In the data rows, 128 means zero.
What is the hidden score of each row? Scores go from 0 to 30, and 15 is about the middle. The score is a weighted sum of the row's numbers plus the product of two more (or one squared), each taken from its middle value.
137,80,148,117,128,107,102,165,142,152,108,160,82,128,114,108 20
116,115,88,137,92,83,130,143,129,147,98,124,122,150,139,160 12
160,123,86,117,133,116,112,126,136,120,166,91,102,176,107,139 19
140,108,180,112,135,134,109,130,140,92,129,137,106,156,102,104 15
155,121,110,121,128,122,120,142,110,130,144,112,98,165,116,116 18
108,66,142,138,115,107,102,170,145,162,99,163,91,133,127,115 22
136,86,155,128,170,131,159,121,91,123,145,125,139,106,119,109 16
146,118,116,144,149,166,124,134,110,143,133,126,132,102,135,100 13
125,93,155,102,105,98,98,166,149,157,107,152,89,142,151,123 26
97,137,132,126,85,125,114,125,149,126,98,131,139,145,154,149 12
110,149,168,109,135,133,115,118,147,82,110,121,140,153,133,118 11
132,99,148,106,128,141,102,146,140,148,107,117,153,121,175,125 14
124,154,108,121,89,110,134,112,145,130,120,91,141,140,121,174 16
121,53,157,119,120,100,97,169,138,155,102,158,77,131,133,110 21
142,117,104,127,133,119,111,151,156,140,147,109,72,154,113,138 25
163,153,130,121,158,177,91,125,162,94,152,102,108,174,135,113 1
156,105,123,138,164,145,114,143,123,133,134,123,135,131,139,122 12
148,148,152,109,152,141,123,109,115,87,160,121,117,161,91,100 17
161,122,100,139,151,155,106,142,123,145,148,129,131,132,144,124 14
145,111,139,152,154,147,116,139,111,132,129,158,110,117,120,89 15
85,145,161,90,116,102,169,110,156,121,121,133,132,113,78,130 18
128,122,125,145,127,101,163,121,110,124,146,123,104,131,97,113 28
87,150,154,110,106,109,150,113,138,118,105,133,143,107,86,129 12
111,138,140,109,91,88,125,132,137,119,106,126,145,122,139,131 18
165,116,108,145,173,128,132,127,95,133,151,132,124,123,143,123 21
145,141,137,144,150,162,106,143,105,106,169,170,101,127,113,87 18
107,145,125,106,91,114,120,123,141,115,107,126,130,151,134,156 22
109,129,152,105,89,100,153,123,130,95,104,133,136,130,118,130 12
186,99,127,118,156,114,108,132,146,123,163,125,76,162,88,117 22
121,113,144,112,145,153,135,132,125,138,127,95,193,98,170,141 11
141,81,165,100,137,124,89,154,158,131,115,133,131,166,141,126 15
135,115,163,97,103,126,93,119,170,102,103,119,116,176,124,129 15
139,147,87,132,126,107,164,79,92,112,154,100,126,134,110,98 19
118,135,150,113,127,146,87,153,147,132,98,145,130,125,154,118 16
148,123,114,130,174,149,163,118,111,141,170,114,158,103,156,145 15
136,128,132,136,120,86,156,108,102,111,124,139,122,140,87,110 12
93,143,146,102,120,95,143,91,152,105,131,124,131,116,73,154 2
100,163,143,123,97,146,116,109,121,99,99,114,154,148,157,121 10
127,108,152,116,120,137,112,157,113,140,101,117,142,115,169,116 13
147,116,132,152,155,166,114,125,114,135,149,135,75,124,132,103 18
132,81,138,108,87,110,106,152,165,130,121,143,95,147,131,135 12
140,149,92,132,113,108,114,118,127,121,125,95,139,156,124,149 18
158,167,114,148,134,153,92,119,125,103,126,121,191,158,136,120 13
114,132,77,135,103,126,118,126,149,138,123,104,107,151,139,152 18
110,95,156,133,98,92,143,125,123,101,87,134,117,123,125,111 11
111,109,153,109,132,140,128,149,134,139,131,113,197,115,181,129 12
115,157,117,127,147,136,176,109,140,113,149,146,133,99,52,141 9
133,153,81,128,114,108,149,112,146,123,128,96,140,148,116,159 12
127,96,167,117,158,136,122,138,115,143,104,160,131,112,158,109 15
153,96,137,137,155,128,153,136,103,131,131,124,146,92,143,108 15
140,158,87,150,126,71,136,101,130,114,140,97,129,183,125,136 14
98,146,157,128,95,96,155,109,102,106,107,134,138,132,108,123 15
136,135,103,157,123,112,156,106,98,116,157,114,124,134,110,146 13
126,183,115,152,126,159,112,100,111,112,129,136,135,148,140,119 12
121,177,104,172,131,164,134,119,84,126,131,136,142,143,136,101 6
112,120,157,129,115,102,140,127,127,103,113,168,126,135,104,100 6
154,104,172,122,151,125,117,117,138,89,141,120,98,133,76,99 18
90,143,156,90,109,89,163,110,154,123,115,125,148,114,81,150 11
109,107,118,165,114,129,116,170,120,156,96,192,95,99,112,107 13
132,79,174,138,131,119,134,142,119,140,126,153,119,104,127,100 23
150,117,124,142,169,152,129,140,108,142,157,126,143,117,134,104 16
128,110,167,123,137,121,120,141,127,128,120,150,131,131,121,97 16
92,146,111,145,90,117,122,144,148,133,93,140,137,132,154,127 13
108,162,103,105,108,109,148,118,156,138,129,107,149,115,123,179 16
140,130,107,122,115,100,156,100,100,120,147,123,125,142,107,142 17
115,144,95,128,94,123,132,123,127,102,139,92,149,162,146,167 11
137,150,96,127,116,114,141,81,129,128,142,82,140,159,135,152 18
120,66,139,128,140,114,117,162,145,170,87,152,122,130,147,122 17
142,120,138,156,163,147,123,145,102,134,135,156,115,121,122,87 14
132,113,131,127,125,151,108,130,114,138,113,103,154,120,175,138 14
158,96,96,116,134,119,90,144,141,159,138,132,48,161,125,136 25
121,91,157,118,112,115,96,147,141,127,119,139,103,153,125,132 16
120,131,118,117,97,123,107,124,138,130,114,128,116,155,147,145 19
143,134,120,143,136,127,127,125,115,126,147,154,98,144,102,99 18
98,126,147,116,98,102,148,125,117,103,117,122,116,135,99,122 16
133,115,110,189,125,125,125,191,101,160,111,182,102,98,115,97 17
115,142,111,120,97,112,119,93,134,119,108,114,140,160,136,147 12
139,151,94,112,112,117,145,95,114,131,145,95,140,158,107,156 19
150,115,114,128,149,167,115,119,135,149,137,93,158,121,171,154 12
140,105,143,148,152,152,117,150,109,123,120,164,115,110,121,79 11
121,154,90,96,116,117,140,111,137,121,129,89,132,152,124,187 26
168,109,122,141,162,160,121,129,82,144,147,121,123,112,131,117 15
95,151,118,97,109,120,144,116,170,129,129,109,158,110,119,179 9
117,96,172,127,131,133,119,145,136,110,107,142,139,113,145,108 11
98,84,159,132,133,141,120,126,131,135,129,150,125,116,116,109 22
118,165,73,110,122,112,145,103,138,128,115,111,142,136,121,173 20
136,90,137,111,120,103,84,172,170,143,114,144,98,162,145,126 18
133,105,121,131,132,147,94,133,138,143,114,128,134,130,154,132 12
133,107,140,121,126,149,106,143,138,144,91,136,155,114,167,129 11
71,145,144,110,113,123,136,132,162,124,97,136,139,108,129,160 11
147,116,123,97,178,154,149,133,128,155,158,131,131,95,108,147 15
129,130,106,139,178,144,170,127,124,154,159,98,159,83,133,159 18
119,99,171,129,141,135,141,118,126,133,117,138,151,97,161,116 17
88,171,100,110,126,136,131,114,172,134,135,99,144,122,154,180 14
153,139,95,123,111,102,132,103,115,101,151,73,134,154,117,157 19
158,143,121,116,142,122,125,110,157,93,161,99,98,212,103,134 17
123,167,98,102,107,119,146,114,165,140,122,88,143,120,114,190 17
116,105,154,118,131,125,130,133,129,131,115,116,175,102,167,124 12
141,140,118,127,126,101,158,106,106,104,154,130,109,139,103,128 19
133,114,123,137,140,144,134,136,127,156,120,90,189,115,181,156 13
115,76,140,144,136,118,141,158,106,182,102,152,140,88,113,121 20
130,143,88,146,120,117,125,108,115,122,160,104,109,147,105,145 16
82,145,126,146,95,140,115,121,124,122,82,167,136,122,150,111 7
143,112,120,155,134,155,106,124,138,142,123,103,170,125,171,147 12
90,157,133,103,108,122,151,117,167,157,110,98,144,113,125,180 19
113,99,160,118,148,127,107,122,127,142,106,107,182,104,193,126 14
146,106,88,103,116,97,121,118,157,139,139,96,112,127,139,166 16
124,157,87,134,110,111,144,108,125,123,147,110,140,139,118,142 12
148,120,145,138,145,153,119,167,118,117,115,172,111,117,128,85 8
128,147,85,115,111,120,146,105,126,126,144,87,138,149,123,178 17
117,151,158,138,115,129,134,103,105,85,109,144,132,120,101,87 11
96,157,87,166,117,136,108,124,111,145,126,76,124,136,140,139 24
117,124,149,128,102,77,145,117,98,107,123,133,116,135,91,115 14
113,91,169,133,131,142,104,183,124,142,129,161,126,135,145,92 20
148,92,122,139,139,113,132,128,133,118,132,148,85,130,99,115 13
117,166,96,123,144,113,164,99,140,116,148,104,123,114,78,160 14
86,139,152,107,116,97,163,102,150,110,115,133,140,113,86,147 6
114,135,122,175,133,146,137,113,90,152,124,184,126,96,118,72 22
139,149,110,139,132,113,143,107,101,112,157,127,122,149,99,125 16
145,103,150,144,161,131,156,130,106,142,150,130,141,106,130,115 22
89,153,126,140,83,125,129,149,127,139,83,159,141,118,149,101 12
155,75,158,113,128,119,99,162,155,126,99,131,103,156,136,119 15
131,153,102,132,119,136,101,140,112,132,139,119,119,153,139,149 29
91,145,117,115,75,123,110,131,129,145,82,152,112,117,158,142 25
150,112,59,153,124,137,99,163,133,235,116,160,92,119,128,156 20
118,96,175,134,152,127,145,130,101,131,115,146,148,105,140,102 15
114,128,151,119,97,65,146,112,121,113,112,130,123,138,121,123 15
105,136,161,92,86,104,138,97,137,96,110,112,139,134,135,128 16
162,113,86,140,142,111,102,160,132,142,139,117,65,174,115,137 20
152,153,111,164,153,166,132,124,91,113,151,133,147,117,164,114 12
162,137,141,128,143,166,79,104,163,129,131,108,131,160,153,113 13
114,103,144,116,136,111,137,138,118,146,111,97,191,101,188,147 15
97,138,131,123,101,126,128,128,123,92,110,121,138,122,146,130 12
128,148,114,111,109,112,162,111,140,115,165,125,113,112,73,134 14
133,91,128,157,148,116,165,140,81,154,125,154,137,81,145,80 23
116,133,171,109,128,147,93,106,156,74,123,116,140,165,121,110 9
102,145,140,103,120,94,177,101,150,115,147,134,134,124,74,148 8
164,100,153,134,148,113,116,149,130,130,151,105,63,159,107,125 27
119,84,168,118,136,120,149,128,136,134,126,130,163,92,151,141 10
106,115,153,141,98,97,143,99,137,98,119,139,127,120,106,107 5
93,152,146,108,121,95,175,100,145,118,137,117,82,99,74,138 29
112,116,128,112,116,102,116,164,164,156,95,160,88,126,123,119 17
128,106,113,151,113,113,125,184,110,170,83,186,83,116,110,98 14
105,128,156,108,97,98,142,117,125,124,69,129,134,131,124,123 14
125,134,133,126,151,164,119,132,115,107,152,95,189,117,162,152 14
147,123,111,127,145,139,131,127,92,153,118,87,179,114,184,151 18
108,108,141,113,135,134,133,139,124,148,114,111,168,84,181,136 14
145,149,135,169,150,164,103,124,106,126,141,156,96,134,114,89 14
146,124,123,130,163,143,136,130,106,130,153,115,135,114,140,111 14
105,124,137,127,108,148,95,151,149,121,106,157,118,129,133,107 11
126,138,139,139,134,98,135,142,109,117,125,145,100,139,98,84 19
125,124,143,131,110,94,141,116,103,104,135,138,118,129,90,111 10
118,114,60,156,108,121,108,155,117,182,105,131,91,146,143,144 18
124,140,110,131,121,109,165,106,100,114,155,115,97,119,103,123 22
92,166,155,160,100,154,122,135,125,120,101,164,144,111,145,103 13
138,121,120,136,149,156,100,145,146,138,120,114,133,137,161,130 9
124,72,152,115,118,115,97,168,163,145,115,132,93,141,136,111 28
149,119,105,109,138,177,101,137,122,143,142,100,137,131,163,132 8
133,113,131,119,151,153,118,145,140,127,132,138,130,115,124,124 11
127,115,142,120,177,140,159,119,128,145,167,142,154,81,106,131 14
144,87,146,101,135,119,83,144,170,135,127,126,96,157,144,134 20
131,140,137,174,144,156,130,125,97,127,131,185,131,112,121,90 11
118,99,153,120,131,141,117,140,137,150,89,140,155,114,160,111 11
133,70,162,98,123,101,98,155,173,134,109,134,69,153,111,129 22
169,156,93,138,129,116,148,110,119,115,168,109,117,129,103,150 21
151,124,126,84,138,180,86,139,179,109,142,96,106,175,144,135 1
137,130,113,128,176,141,128,125,118,145,162,102,112,83,137,137 19
141,168,126,159,117,185,105,116,92,100,158,135,125,141,133,90 12
163,117,137,136,143,117,142,104,113,101,143,136,99,150,110,113 17
118,147,123,131,89,102,138,188,141,124,108,105,144,145,148,163 18
108,123,161,138,114,120,132,118,115,110,124,148,136,134,114,95 14
131,156,84,133,117,146,113,127,137,135,138,114,106,127,119,132 15
118,126,113,171,117,109,131,145,95,161,109,159,95,102,105,98 23
118,130,132,175,112,102,154,119,95,112,130,135,125,126,84,121 11
124,150,113,152,120,114,138,107,104,116,156,108,124,142,96,140 16
83,137,140,93,103,124,149,123,168,139,99,119,135,126,112,157 16
